Where one turn sends some rows of the set: a few examples, then the rows asked
zeki: [ 28 -14  28 -19 -15  21 -16  -9  -7   8  -1   7]
nef: [ 21  -9  31  10   6  16  -3 -23   0 -10   6  -7]
suri: [-18   1  -9  12 -23  13   0  -2   9   8  -4 -29]
gasa: [  3   0  14 -20 -15  19  -1 -19  19  37   2 -32]
zat: [ 24  25  33   5  -3  10 -23  -1  -9  -8  13  -1]
damo: [-10  25  17  -2 -40   2  -6   1   8  25   5 -29]
kasu: [ 15  -4  32 -11 -27  12 -23  -1 -12   6  -1  11]
viv: [ -8  18  17   6 -27   0   3   3  20   7  17 -41]
kob: [-3 20 12 22 -7  3 -8 14  8 15 26  1]
Vusut: [-10  14  -4  -1   1  19 -22   5  18   2  16 -41]
Befar: [ 25  12  25   5 -17  18   0 -20 -16   9 -11  10]
bas: [14 12  6 21  6  6 14 10 17 10 29 -5]
Gado: [  4   3  10   3  -8  16  -9 -10   5  45   9  13]
Vapim: [ -7  17   0  -2 -25  12 -13  -6   3 -26   0 -24]
Bipuv: [ 11  19  11 -10 -10   8   9   3  23   8  19 -47]
Dek: [ 19   0   6  -5  11  23   0 -13  12  36  17   2]
Pepov: [ -5  -8 -13  -1 -10  25   6 -15  12  18  -8 -32]
Fus: [ 33  14  31 -10  10  23 -21 -17  -7   4   8  -2]
zifu: [  5  -3  36  15  -9  10 -17 -19  -6  -5   3  -1]
ruze: [ -6  22   0 -10 -33  17 -23 -12  -7  -9  -8 -16]
Sopiv: [ -5  -9   6   2 -34   7  -7  -8   6  34  -3   5]
fibug: [ 14  27 -19 -11  -6  22   3   6   8  16   2 -32]
Gak: [  8  -2  -6 -23 -11  29 -11 -30   5  -4  -8 -21]
Fumud: [ 37 -13  25 -19  -2  21  -3  -7   1  -3   4   0]
razim: [ 26  11   1 -25 -11  17 -14  -3   8  39   5  -2]
Melu: [17 -1  5  6 17 15 11 -5 19 18 25 -8]
tuvis: [ -2  13   0 -22 -20  28 -32 -24  -2   0  -7 -16]
fara: [-10   9  16  18 -13   7 -18   1   4  32  16   7]
Det: [  9  21  -4 -12  -9  17 -11  -8   7 -29  11 -32]
Pogi: [-10   8  -2 -12   0  26 -33  -8  15  21   8 -36]
Duge: [ -3  14  18 -18 -28  12 -18 -11  12  40   3 -29]
Tik: [ 31  16  21  12  -9  11  11  -8 -10 -10  -1   0]
Lag: [ 35  -5  23  -8  -3  13   3   6   3 -19  13  -7]
daziz: [-12   3  15   9 -20  -2 -32  11  13  13  25  -9]
Modek: [  0  31 -13  -7 -23  20 -14   6  -2  26  -5 -23]
til: [ 12   4  32   0 -27   4 -16   9  -9 -13   8   4]
leto: [ 20 -17   6 -14  11  17 -10  -9  28  19  22 -19]
topod: [ 21   4  28   0 -15   6  -3  13  -1 -22  15  -4]
ludo: [ 16  30   0   4 -17  -5  -3  24  11   4  22 -13]
pav: [ 18  -8  -3  11  -7   4  23   3  22   2  12 -18]
Lopo: [ 17   9   6 -19 -10  17  17 -11  23  23   7 -40]
liruz: [ 19  14 -11 -21  -6  26   0 -18   6 -17  -1 -27]

Lag goes to topod
Tik goes to zat
damo goes to Duge
Where do these go?
daziz goes to Sopiv
fibug goes to Vusut
fara goes to Gado
ruze goes to tuvis

